Some points:
[ -8   7  -2  17 -43   6  -1  -9  38   3  -8  67  16  50  24 -25 -29  29
   5  20 -20  23  39 -47  17  14 -22  -3 -44  19 -26 -25   2  61]
[-31  12  20  35  20 -22 -33 -14  25 -20  19  -2  14  24  19  25 -24   3
  26   2  38 -26  -1   6 -10  -8  -6   7   1  14 -29   7   7 -36]
[-38  21 -22 -64   7 -10   1  27 -23 -21  29  12  28   2   3  -9  -6  32
 -18  23 -22 -31 -10   5 -19  -6  30 -22 -13  -9  -6  14   0  12]
[ -5 -16 -22 -27 -20 -16  11   0   4  12 -10  17  38 -34   5 -22 -26   7
 -21 -12  27  18   7  20  33  14  -6   8 -17  -6  45  -8   0  19]
[-19   7 -55  -3  34  41  -6 -19  21  -5   1 -10  19   8  16  50  18 -23
  -7  13  36  64  23  52 -73  -5 -26   5   7  -1 -45 -42   9 -28]
[-24  -8   5   1 -38 -37 -50  40 -27  13 -37   2 -44  -1 -60  42  -7 -25
  11 -41  10   1 -15  32 -23  12  30  -5   3 -23 -26  37   2  -3]
[ 14  11 -48 -31   6  30 -46 -54   0  11  15 -36 -13 -40  11  13   8 -35
  -4   7 -10  33 -11  51 -29  20 -36  12 -15 -11 -11 -37  11 -33]
[ -3  25 -27  34  -2  -9   2 -21  24  21  48  35  15  43  39  32   9  47
  29  24  46  46  51 -20 -16 -19 -17  -2 -16 -12  -5 -39  23  -1]
[-19 -35  -8  -7  -6 -28   0 -15  46   8  -8 -21 -49 -19   2 -32 -13  23
   1  47  21  -7  36  21  21   7  -8  26  13 -18  31 -28   1  40]
[-22  -2 -47  11  -7  -7  20 -17   7  15   1  24  -5  32  61  26 -19  21
  24  -4  25  23  28  -4  11 -16 -14  -9  -6  19   9 -21  15   9]
[ -7  12  -3  50 -25   9  21   4  -9 -14  -8  -6 -22 -26  -2 -24  57  -5
 -26   8 -21  10  21 -17 -10  -5   2 -16  -3   7  30 -10 -25   4]
[ 23   4 -29 -28 -23 -19   4  -9   3  19 -18  -3  25   4  25 -25 -38   1
   3  16  24  -4   9  21  31  38 -10  13  -6  -1  44  12   3  -1]
[  4 -27  19 -22  37  13  -7  -8   3 -30  10  -2  -7 -29 -13 -15  14  41
  32  21  38 -35 -29   4  24  -1  -6  11  24  28  20 -22 -29  16]
[ 48  -7 -15  39 -25  47  16   9 -10 -12 -22 -19 -21  25  27 -25  45  17
 -36   9 -15  39  17 -25  17   0  -1 -17   3 -18  17  11  40  27]
[ 11 -27  40  17 -19  18  24  -3 -16  27  -2  -6 -54  24 -19  -6  15 -36
 -49 -36  20  57 -25  -9   7  53 -11  18  21 -18  21  11  22 -23]
[-23 -13  45   5   0 -23 -32 -13  -8 -41  -1 -23  -5  10 -42 -33  -3 -10
 -13 -15 -29 -22 -16  20 -35 -12   6 -11  27   9   9  15  -5 -30]
[ 22 -36 -13 -12 -12  -4  27  -5  13  21  28  -7 -47 -33 -13  15 -45 -30
 -10 -57  24  21 -24  -9   2  24   3  57  24 -34 -35  39  -3  -2]
[  4  31   4  20  -5  24  -8  17 -23 -14  -8  -8   0  31  14  -9  27 -20
 -13  28 -19  10  11 -51  -1 -35   6  -7 -13  11  29 -19  23 -19]
[-38  40  39   7 -36  -9 -33   8 -10 -40 -25 -18   4  -8 -25 -18  18 -39
 -13 -22  15  -4   4   5  11  -3  11   3 -21 -22  26   9  18 -20]
[ 83 -42  -2 -28   6  31  59  25 -30  53  66  32 -27 -20  13  48  -5  -2
 -24 -21   8  35   5   9  28  42  -9  50  59 -23 -21  15 -13  12]
[ -8  -2  18  49 -17  52  13  14 -44  15 -32 -29 -13  21  16 -14  45 -24
 -49 -22 -37  22 -17 -59 -22  -5 -10   8  27 -22  31  21   6 -33]
[  6  28  -6  11  -4  28  28  -2 -37  18   3  11 -25 -13 -22  22   5 -42
 -28   4 -23 -18 -11 -22 -18   9  35 -18  21 -20  -4  20  -5 -20]
[ 38 -27  56  12  18  14  20  15   7   2  17  -6 -20   2   1  -4  19 -43
 -12 -34  -6  22 -65 -15  -5   8 -24  10  37  22   6  18 -17 -30]
[ 12  12  25 -23  34   7 -21   7  19 -43  -4 -16  13   4  -6 -21   5  17
 -15  -8  -6  -5  -9   2  19 -18   3 -45  12  35   2   3  13  16]
[-14  12  20   2  -2 -22 -43  35 -25  25 -10 -23 -20 -29 -20  22 -14  -1
  21 -22  13  14   3  12  11   3  19  -9 -20 -31 -41  53  13  18]
[ 23 -15  25 -11  33  -7 -45  32  19   6  13   7 -12 -23 -15  11  -5  -5
  14  17   0  -9 -12  -8  -3 -13  26 -18   3  31 -15  32  10  25]
[-25  16  -7  40  -8  12  13 -25 -12  15  27  16   5   4   3  35 -35  -3
  42 -12  28 -16  25  13 -35 -17 -59 -14  10 -36   9  -8   2 -49]
[ 47   9  26   7  58  40  15  19  -5 -12  -3  -8  10  15  12 -36  33  10
 -23  -3 -20  26 -17 -25  12 -24  -6 -23  22  25   8  10  -6   3]
[-29  14 -29  65  26   4  16 -17 -20   1  46  34 -11  70   1  44 -52   1
  38 -15  35  13  33   3 -60 -21 -39   2 -15   2  -6 -31  13 -58]
[ 33   8 -11 -22  -9  43  94 -46  12 -13  48  30 -15 -24  39  29 -15  -8
 -58 -21  -3  -1 -31  18   8  27  24  67  33 -58  27  -9 -13  -3]
[  2 -13  -3  -8 -38   6  -4 -19  22  35 -14 -12   4 -31  -4  -2 -29 -40
  13 -55  15 -33 -10  44  -8  16   8   7  -8  -8  57   4 -34 -32]
[ 20 -26  17  -4  62 -19 -23  -9  35 -43  23  40  22  -6   8  10 -12  11
  36  18 -23  -8 -29 -15  13 -34 -25 -30   4  31 -11 -21  21  -2]
[ 16 -31  24 -58  23 -18 -10  -3  62 -25   3 -13  46   7   6   4 -10   1
  30  13 -24 -16 -40  -5  21 -16  -8 -30  25  36  10   7   0  11]
[ 11  12  -6  20  -6  10  10   7  -6 -22 -26  -5   3  15   5 -20  40 -26
 -31   2 -22 -11  -3 -32 -16   7  -5 -36 -16   3  23   6   8   9]
[ -11  -57  -12    6   15  -13   23  -27  -23   -2    4  -24  -16   -7
  -17  -15  -22   25   18   34   10   10    1    8  -31   17    2   44
   68   -1   56  -36 -108   29]
[ -1  40 -26  -8  21 -28   6   6  -8   2  19  16  53  21   6  11   6  22
  15  32 -17 -11  -2  -1 -10 -44  43  10 -35  -8 -21   0  -1   5]
[-13  20  44  33 -60  34  17  -8   5   9 -27  52  22  29   1 -26 -50  14
  16 -13  19 -31  36 -41 -18 -34 -25   9 -16  10 -48 -25 -21  16]
[  5 -10 -37 -27 -35 -47 -19  18   4  15 -34   3 -30 -11 -27   4  -2  11
  11  20  16  24  13 -32  22   5  29  -8 -15 -11 -33  23  25   1]
[ 24 -15 -31   3  14   9 -15  77 -39  55  14  25 -17 -21 -15  17  14   8
  22   7 -23  26   1 -12  25 -14  32 -14   2  12 -37  26  13  27]
[ 19  13  33  34  25  23   6  15   0 -16   3 -35  17  10  -8  11  46   9
 -10  19 -35 -24 -53  -7  -1  -5 -14 -19   6  22  19  -8 -44   0]
[  2  24  42 -18 -35  70  -9  -6  13  -9 -70  30  13 -21  18 -63 -23  13
  16  38 -51  19   6  19 -15  44 -18  29 -25  19 -61 -22   7  24]
[-14  19 -21   1   8 -27 -17  10  43 -20  -3  22  30  13  20  16  -9  35
  14  20  26   8  18  -8  42   1 -26 -13  17   7 -19 -31  38   6]
[ 20  -4 -21 -21 -15 -34 -27 -22  41 -19 -14  -2  19   2  17 -20   0  24
  15   3  20  -5 -26  21  48  11  -5   4 -23   7   7  14  21  32]
[-28 -15  24 -28 -17 -16 -14 -17  23  -5  13 -25  37 -13 -37 -13   4 -10
  19 -29  22 -57 -18  35  15  40 -15  -3  -5  27   1  16  15 -23]
[-22  15 -11  -3 -38 -37 -19 -20   6 -12 -24   7  11  -7   9 -22  36  17
 -43   6   3  25  20  -6  35   1   9  -2 -27  34  10  17  44  24]
[  5   1  -7  12   7 -15  10  57 -46  78  -3 -13 -19 -32 -39   8   7  -9
  15   3   2   8 -16 -13 -10 -11  17 -15  -4 -23 -49  27  -2   8]
[-15 -40  16 -15 -28   0  -8 -27  -7  37  -1 -25  21 -21   5 -19 -39 -18
  -9 -44   8 -27   3  46  -1  22  18  -3  -7 -25  34  -5 -37 -51]
[  7  -2   0  -1  23 -12  -1  -9  -1 -42 -20  -7  18  16  16 -40  13   2
 -11   8  -8  26  31   3  52  13   5 -23  21  14 -20   9  43  31]
[-52 -24  23  14 -17 -50  -2 -24  -8  21  -7 -44 -22 -26 -17  -3   1 -16
   1   1  41 -54 -10  26 -11  30 -15  70  27   5  28 -41 -45  13]
[ -9  -7  37   0 -12   7 -18 -14  22 -24  -1 -50 -13  -8  -5 -14  25 -15
  -5 -22 -16   4 -14 -30  23 -18  10  -3 -18  11 -14  12   4 -37]
[ -5  34 -21 -16   5  -5  10  21 -30 -21 -16 -12   5  12  11  11  15  23
 -15   3 -35 -37  17   3 -16 -14  54 -13 -45  -2  -8  -3  14  17]
[ 28 -20  13 -40  31   3  -5 -14   4 -14  14  15  17 -19  20  -6   0  -7
  17   2  -3 -24 -10  12  37   2 -28 -21 -11  29  20  22 -46 -13]
[-18   1 -29 -26  23 -25  34  -1 -30 -14   0 -10   5  -4 -20   2  -8  10
  11  38 -24 -33  17   2 -32  10  25  -7 -13 -31   0 -15 -23  34]
[ 19  -1   4  20  56   4   6 -12   5   8  46  27   8  38  23  34 -12  13
  21  32  16  -5  -9 -10   9 -54 -34 -18 -17  40 -12 -36  10 -10]
[-39  41 -15  -2  -7 -12  19  16   1  -5 -44  -4 -12   4 -53   7  23  -4
 -10  -7 -43 -42  25  12 -44 -27  38  14 -28 -41   5  20 -17 -30]
[ -6  32 -36 -10  19 -13  -9  33 -32   9 -11   2   2 -10 -15  32   6   9
  14 -21 -53 -31  30   0 -21 -11  47  -7 -14 -19 -33  10  -2  38]
These points spread out most along one direction. Take the direction at right angles to it along which they spread out most. Then take the direction at right angles to both along which they spread out most. Go by this last direction. How far along it is each point below, from 0 to 99? 50 is the average, and the first point above lies past it. One standard deviation of the points above along it is 16.
[  4 -27  19 -22  37  13  -7  -8   3 -30  10  -2  -7 -29 -13 -15  14  41
  32  21  38 -35 -29   4  24  -1  -6  11  24  28  20 -22 -29  16] 22
[  2  24  42 -18 -35  70  -9  -6  13  -9 -70  30  13 -21  18 -63 -23  13
  16  38 -51  19   6  19 -15  44 -18  29 -25  19 -61 -22   7  24] 46
[ 83 -42  -2 -28   6  31  59  25 -30  53  66  32 -27 -20  13  48  -5  -2
 -24 -21   8  35   5   9  28  42  -9  50  59 -23 -21  15 -13  12] 72
[ 47   9  26   7  58  40  15  19  -5 -12  -3  -8  10  15  12 -36  33  10
 -23  -3 -20  26 -17 -25  12 -24  -6 -23  22  25   8  10  -6   3] 56
[ 16 -31  24 -58  23 -18 -10  -3  62 -25   3 -13  46   7   6   4 -10   1
  30  13 -24 -16 -40  -5  21 -16  -8 -30  25  36  10   7   0  11] 16
[ 23   4 -29 -28 -23 -19   4  -9   3  19 -18  -3  25   4  25 -25 -38   1
   3  16  24  -4   9  21  31  38 -10  13  -6  -1  44  12   3  -1] 35
[  7  -2   0  -1  23 -12  -1  -9  -1 -42 -20  -7  18  16  16 -40  13   2
 -11   8  -8  26  31   3  52  13   5 -23  21  14 -20   9  43  31] 43
[ 12  12  25 -23  34   7 -21   7  19 -43  -4 -16  13   4  -6 -21   5  17
 -15  -8  -6  -5  -9   2  19 -18   3 -45  12  35   2   3  13  16] 33
[ 22 -36 -13 -12 -12  -4  27  -5  13  21  28  -7 -47 -33 -13  15 -45 -30
 -10 -57  24  21 -24  -9   2  24   3  57  24 -34 -35  39  -3  -2] 57
[ -3  25 -27  34  -2  -9   2 -21  24  21  48  35  15  43  39  32   9  47
  29  24  46  46  51 -20 -16 -19 -17  -2 -16 -12  -5 -39  23  -1] 73
[-29  14 -29  65  26   4  16 -17 -20   1  46  34 -11  70   1  44 -52   1
  38 -15  35  13  33   3 -60 -21 -39   2 -15   2  -6 -31  13 -58] 80
[-38  21 -22 -64   7 -10   1  27 -23 -21  29  12  28   2   3  -9  -6  32
 -18  23 -22 -31 -10   5 -19  -6  30 -22 -13  -9  -6  14   0  12] 44
